Each path below is one point turned by a fixed rotation once a step. After each direction that follows a path, write how fast that rotation turns it, in degrees a step (0 if it stays still).
Each turn is a multiple of 5 degrees from 10 to 175, or 0.
Each row of a path follows its step; steps can be skipped.

step 9: [-18 -11  13  15 -10  11  -9  -5 -21  24  36   8   6  10  10  -3 -22  28
 -32  -3  -2  24  14  11  -4 -13 -14   9  10  34  -2  -6  10 -24 -25 -12
   9 -11   2  -3 -16 -17 -15 -24  25  13  -3  -2  -9 -60  46 -24   8  -3
 -33]
step 12: [ 10 -34 -17  23 -26  25 -11  48  10 -19  18 -15  11   6 -16 -16 -11 -13
  -1  31   3   0   1   2  28   6  11  -2  -8   5  -9  31 -30   2 -27 -17
  34  -4 -28   2  16   6  48 -22  20  -6   5  -1   2 -23 -11 -32   3   1
 -18]
step 14: [-25  -5 -11  10 -27  36  13  -2   3 -14  37  -4   1   0  -4  -8 -22 -25
 -30  23  -5 -12  26  28 -13 -22  -7   5   5  15  16  13 -22  -2 -37  18
 -20   3  11   7  18  11  35 -30 -31   7  32 -14 -17   9   2 -18  14  37
   4]
step 15: [  9 -21  -7  12  -1  15   9   1 -14  20   2   6   3   1 -15  -8   8   8
   3  16 -25  22 -41  49  10 -10  23  40   6  14 -36  -8   2  25 -11 -21
 -22 -12 -10 -21  15 -22  25  38 -27  14  23  15 -17 -17  23 -11  -8  19
 -15]
step 16: [ -9 -17  11   9 -16   3 -41  -3 -27   7  21 -36  -1 -15 -26 -11   6 -21
 -13  32  15  -6 -14  -2   1 -36  37  24   6  17  14 -13 -14  -2 -15  14
  -3  18  -1  13  54  19  -4 -14  -1  -5  26 -30  -6  24   8   0 -14 -15
 -24]
step 18: [-41 -14  -3  11  12  12 -25 -22 -12   1  12 -24   0  -8 -12 -27 -34  -1
  -5  -9 -18  -7   1  23 -18 -15   0   2  31  21  -8  17  20  -4  26 -13
  29 -35  -8  17  43  27 -10 -15  -7   7  26  -6 -11 -25  22 -31  12 -14
 -22]
step 26: [-20 -21  23   2   7  29   3 -23 -22  25  28  -2  22 -14   2 -17   5 -16
 -23 -17  23 -14  -1  46   4 -38  12   6  20  12 -35 -30  12  12  -5  -2
  -2 -18   9 -13  20  11   3   3 -14  27  23 -20 -21  29  32  13 -13  18
   1]
step 29: [-28 -20  -7  -3  29   3 -43   7  -8   5  57 -49  -7   0  25 -11 -29  -8
  10  -5  -7 -28   2   9   0  -9   0   8  17  20  16   5  -5 -25 -16 -27
 -10  -2  19  15 -23  16   3 -48  -5   5 -14  -1  -7   8   8 -24  16  -6
  -6]
[  1  -4  -8  -2   4  -7   4   0   5  -1   1   5   0   8  -8  -3   5  -4
   7   4  -6 -10   0   4   7  -2  -6  -2 -11  10   2  -6   5   6   2  -7
  -1  -4   1   5  -3   1   2   4  -3 -12   8   1   6 -10   1  -2  -8  -5
   4] | 145
[  2  -1   0  -7   4  -2  -8 -17  -4  -1  -9   8   7   1  -3  -4  -4   3
   7   0  -4  -7 -11   6   5   6   4  -1  -2  -7  -8   1   0   0   7   0
   5  -4   2  -3   2   8   4  -5  -4   0  -4  -4  -8   4  -2   3   2  -1
 -10] | 140
[ 10  -3   5  -2   5  -3   6  -9   0  -5  -6  -1  -2  -5  -3  -2  -4   4
   6  -8   2   2  -1   7   1  -9   4   7  -4  -2   7   3   0  -6  -7 -10
   8   4  10   0  -2 -14  -6  -1   2   5   4  -3   7  -6  -2  -1  -3   9
   0] | 175
[ -1  -3   1  12  -6  -3   2  -4  -1  -2   1   2  -2   7   0   7  -7   5
   0   2  -8   4   2 -11   4 -12  -3  10  -5  -3  -8   0  -7   7   0   6
   3   4  -1   2   9   0  -1  -1  -3  -6   6   0  -6 -11  -5   2   9   5
  -6] | 10
[ -4   3  10  -7   5   3  -3   2   2   3   1 -14  -1   0  -5   4   5   8
   6   3  -3  -7 -10  -2  -8 -10  -5  -4   2  -5  -2 -10   5  -2   3   5
   0   3  -1   0   6  -1  -6  -5  -9   1  -3   2  -1  -7  11  -6  -4   3
   2] | 35
[  2   6  -8  -3  -6  -4 -13  -5  -3   0   4  -7   3   8  -8  -6   4   2
 -14  -2   3   1   0   2  -1  -5   6   1  -5   2  -2  -5   1  -1   5  -1
  -2  -6   6   0   7  -7  -1   6  -4   2   5  14   1   9  -6   3   2  10
   3] | 35
[  5  -1   5   5  -1   9 -10 -12  -4  -1   1   1  -1  -3   1  -5  -5  -9
  -3  -2   8  -5  -2  -4  -4  -4  -1 -11  -1   3   1  13   0   3   5   4
  -5   7  -4  14   4   2   1  -6   3  -1   6   0   3  -5  -2  -8  -8   1
   5] | 170

step 1: [-11 -10  -4 -21 -39 -19   4  -3   6  10 -12  -5  -7  16 -11   8 -37 -13
  29 -16  12  32   3  54 -24   6 -18 -14 -14  26 -11  44 -12  -5 -25 -16
  -1 -12 -43   2   7 -23  26  15  -2 -10  27 -11 -12  -6  -3  11   1  17
 -14]
step 5: [ 31   1  18  -6  -7   3   8  13 -14 -24  -3  -9 -10   6 -16  18 -41 -31
 -11  -8  -4 -15   3  14 -33 -28 -12 -37 -13 -31  25   1 -21 -25  44  12
  19  25  13   1 -13  18   9  -3  11   7  -5  41  23   1  20 -15 -24  17
  -4]
step 9: [  3 -18  14 -29   1  -1  -4  26   6 -14  27   4 -13 -15   1  -6   5 -13
  30  37  -5   3 -24   9 -20  -5  -7  -3  -6 -10 -20  -5   7  25   5  -3
  24 -14  -3   3   3  54 -19   5  -4  12  44  17 -33 -33 -19  13  11 -22
  47]
step 10: [ -9  16  -8 -11   0   0  37  27   6  16 -25  -3  -4 -19   6  13   5 -14
  31 -23  -9  29  -5  -7 -21  -5 -15  15  -7 -44  -8   0   3  38  -8  -7
   0 -39  -9   7  14  22 -27  33 -55  -1  16   2  17 -20  -1   0  20 -19
  13]
step 21: [ 10 -28  20  -8 -14   6 -15   5   3 -34  -1  10 -17  16  14   9  14  -7
   8 -23 -37  58   3   2  14   3  14 -18   9   2   3  -5  22   7  -5  38
 -14  16  -8  -6 -18  -4  -5  -1 -55  16  42  -3   5  -1  18 -27 -24  16
  12]
step 24: [  3   0 -11  22   6  11   3 -50 -31 -10 -14 -28   4  29  -8  25  11  -2
  -3  -2  -9  25   0   1  -2 -26  24  22  21   4  -5 -22   6  -2  44  12
   2  32  15 -10 -10 -11  32   0 -24  19 -21  14  -9 -38  41  17  10 -13
   8]
step 28: [  4 -26 -20  14 -13 -15   1  51   5  10   7 -14 -21   8 -11  35  14  -5
 -15  -1  19  66 -15  23  13  23   1  11  -6  22   2   8 -15  43 -16 -19
 -12  11  -3 -15  -7 -16   3 -19   8  25  38  -6  -4   4   8  -5  -5 -16
  21]
step 29: [ -2  11   5 -26  22 -16  43  24 -22  14   7 -26  17  33  -7   3  27   7
  10   1 -21  18  -7  26   7  14   9  13  -4  26   5  21  12  17 -27 -42
 -47 -10 -22  20 -18  -4   3  12   1  27  11   2 -18  20 -31  18  -4 -10
   4]
[  1  -1  -4 -10  10 -11   1  16  -3   4   2  -4  -6  -9  -1   0   4  -3
   4  10  -7  -1   1  -3   4   1   4  -6   5  -1 -10   4  -8   3  -7  -2
  -5   4   7  -5  -2  -5  -4  -1   7   3  -3   6   5   1   2   0   0   0
   4] | 35
[  2  -2   5  -3   7  -2   2   9   1   8   2   4 -15  -2   3   3  -4   1
  -3  -1   8   5   0   5  -2   2  -1   7   4   1   8   1   1   3  15   4
   1  -9   7  -4   2  -2  -4   6  -7  -1  -2   2  -6   8  -3  -6  -5  12
  -8] | 65
[  3   9   2   3   6  -7   5   9  -1  -6  -4  -3   5   7   3  -1  -5   1
   4  -4  -3  -1   7   1  -1   0   4   7  -1  -5   1  -1  -8   2  -5  -8
   0  -6 -12   4  -1  -1  -4   8   7  -5  -3 -13  -1  -5   1   1   8  12
  -8] | 115
[  9   3  -2  -8   6   9   4  -1  -9  -9   3   3   6  -5   4  -7   4  -9
 -10   7   2 -10   5   7  -9   4   2   7   3   2   0   1   0   2  -2   2
  -3  -6   4  -3   0  -3   4  -1  -3   1   2 -10  -8   3   3   8  -6  -3
   5] | 160
[ -1   7  -3   9   1  -2   0   2  -6   4   1   5  -3   4   6  -8  -3   9
 -10  -6  -8   2  -1  -1  -5   8   3  -2   3   8   0   8  -2   0 -10  -1
 -13   1   3   8   3   7  -5   0 -11   5  -4   0   2   6   4  -7   0  -7
  -4] | 100
[  6   4  -7  -4  -6  -3  -4 -13  -4   7  -3   0  -2  -3  10  -7  -2  -1
   7  -5   2  12   6   7  -3   0   4 -11  -1  -3  -3  -2  -5   4   3   1
   0   6   2 -11  -2  -4   3  -4  -6  -2  -3  -6   4   3   9   5   6   8
  -1] | 110
[  8  -2   8  -3   3  -4   4  -3   3   8  -6   0   3   9 -10  -7  11  -2
   0  -5  -3  -7  -3  -7  -4   2  -6   7 -11  10  -2   7  -2   3   0   0
   1   7   2  -6   1  -5  -9  -6  -6  -5   4  -2   5   1   0   2  -1   9
   2] | 100
[  1  -7   0   4   0  -2  -3   0   6   1 -14   4  10   1   8   7   1  -6
  -2   3  -2  -1   8   3  -3   3   1  -3  -1   1  -9   5   1  -7   5  -5
   5   3   3   6   4   0  -1   0   3 -10 -16   3  -5   3   8  -8 -11   0
   2] | 55

step 3: [  4  36  21   5 -10 -29  13   8  13  38   3  -2 -11   1 -30 -26   0 -24
 -19  -6   7 -37   4   8 -10 -33  22   4  23 -34 -33  -1 -24  28 -39  14
 -29  17 -24   2  -8 -10  17   7   8 -28 -23 -16  36   8   7 -11  15  12
  -1]
step 6: [  1  37   6 -11 -13 -21  21  -1  -7 -37  -9  13  17  29   7   7  28  15
   7  -1  -9 -11  20  -6 -25 -29  10  -8  27 -17  24 -19  14   2  10   7
 -50   2  16  -8 -10 -13  28 -10 -12 -13  30   9   1  38 -12   9   8 -44
  45]
step 8: [ 23  16  20  19  12  23  32  21  -1   8   4 -39  -4  -6  39 -16   6  -7
 -27 -24  -2  -7  -3   9 -19  25  53   8   3  16  -4 -26 -11  16   6 -26
 -49 -15   9 -18   8   3  -1 -29  42  -9   6  18  -8  -6 -10  16 -12 -14
 -27]
step 10: [ -9 -20  32 -38  -5   2  -1 -22   0 -18   3  -7 -21  -8 -26  14  14  16
 -10  -1  -8 -15  15  22 -24  -8  34   7  -9  25  20 -44 -15  12  11  13
  -9 -31  12 -18 -39  22 -47 -16  -7 -12 -11 -43   6  29  14  -9  16  12
   0]
step 11: [ -5  16 -22  21   7 -24  19  -3 -31 -13  19 -39  31  19   4  23  15   3
  23  17  49  13  -9  15   6  -8  -7 -25   1  -7 -37 -28 -32  13 -12  11
   0 -15   7  14 -18  -7 -13 -36  -1  12 -40  11  -2  27 -24   7 -21 -23
 -17]
step 14: [-18  31  -2 -11 -26  31  34   1  25  32 -25 -18 -11  -2   4 -14 -27   1
  16  32   2  59  11  -2 -13  -1  -8  -8   0  17   6  -4  -8  15  16 -15
   6  -9 -16 -18 -14  59   6 -31   9   1   2 -11   4  27 -15  15  -3 -33
  -7]
step 23: [ 10  38  16  -5 -23  17  18   8   7  20  10 -18  14  22  19   0  -8  26
  10   3 -20  -7  17  26 -39  16  16 -18 -14   6   0 -51   2   3 -16  10
  10   0  29 -47 -13  -1  28  -8  -3  18  -9 -45  -6  39  23  14  16  -1
 -13]
step 25: [ 24  -5  -6   0  27  21  46 -18 -11 -14 -12  -5   4  -4  -7  20  13  15
 -13  24 -10 -17  -4 -25 -33  -9  33  41  -3 -15  -9  -9 -19  -2   7  -2
 -53  29   0   9  16 -21 -28  -8  -9 -13   8 -15   9  47  44 -11  -3 -10
   2]
[ -8  -3  -7  -7  -3   1 -10  -3   7   4   8   6   0   0   1  -1   1  10
   9   3   5  -6  -6  -4  -3   0   0   7   3   4   4 -13  -1   2  -2   3
  -6  -4  -7   4   3   7   4  -3  -1  13  -2   0 -10   4  -1   2   3  -4
  10] | 80
[  3   9  -7  -6   5  -3   1  -1  -2   3  -2   9  -3   1  -8   1  -5  -1
   4  -3  11  -2  -3  -1  -1   2  -3  -2   2  -4  -7  -3 -10  -1   7   3
   7   0  -8   2  -2   3   2   7   4   3  -6   1  15 -13 -10  -4  -4   5
   0] | 170
[ -4  -4   0   4  -5   2  -1  -2   2   3  -1 -10  -1   0   1   6   2  -1
   6  -2  -3  -1 -10   2   2  19   2  -9   6   3   3   2  -2  -7   2   4
   1   5  -3  -8  -6   6   1  -7   0   5  -8   9   5  -1  -1   8   4  -8
 -10] | 115
[  4   0   2   6  -1   0  -1 -14  -1 -14  -1   1  -4   1   1   1   8  -8
  -4 -10   6  -2  -2   5  -5  -3  -1  -3   5   1  10   8  -5   9   2   0
  -2  -8   2   0   0  -6   5  -3   0  10   1   4  -8  -6  -5   8  -7   1
   4] | 160
[  5  13  -1   7   5   1   3  -6  -1  -1 -10   0   2   5   7  -6  -2   3
   7   0   2   5  -9  -1  -9 -10   0   0   0   1  -3  -3   3  -1  -9  -3
   3   2  -5   6   5   2   1  -1   6  -5  -6   0  -6   3  -4  10  12  -3
 -11] | 125
[  3  -4  -4  -5  -2   4   8   4  -3  -9   0  -6   3   0   0  13  -2  -3
  -1   6  13  -4  -1   2   2  -7   7  -2  -6   1   7 -11  -1   1   5  -8
   5  -5  -1   1  -3   6  -5  -8   4  -9  -2   8  -6  -8   4  -5   3  -3
   0] | 20
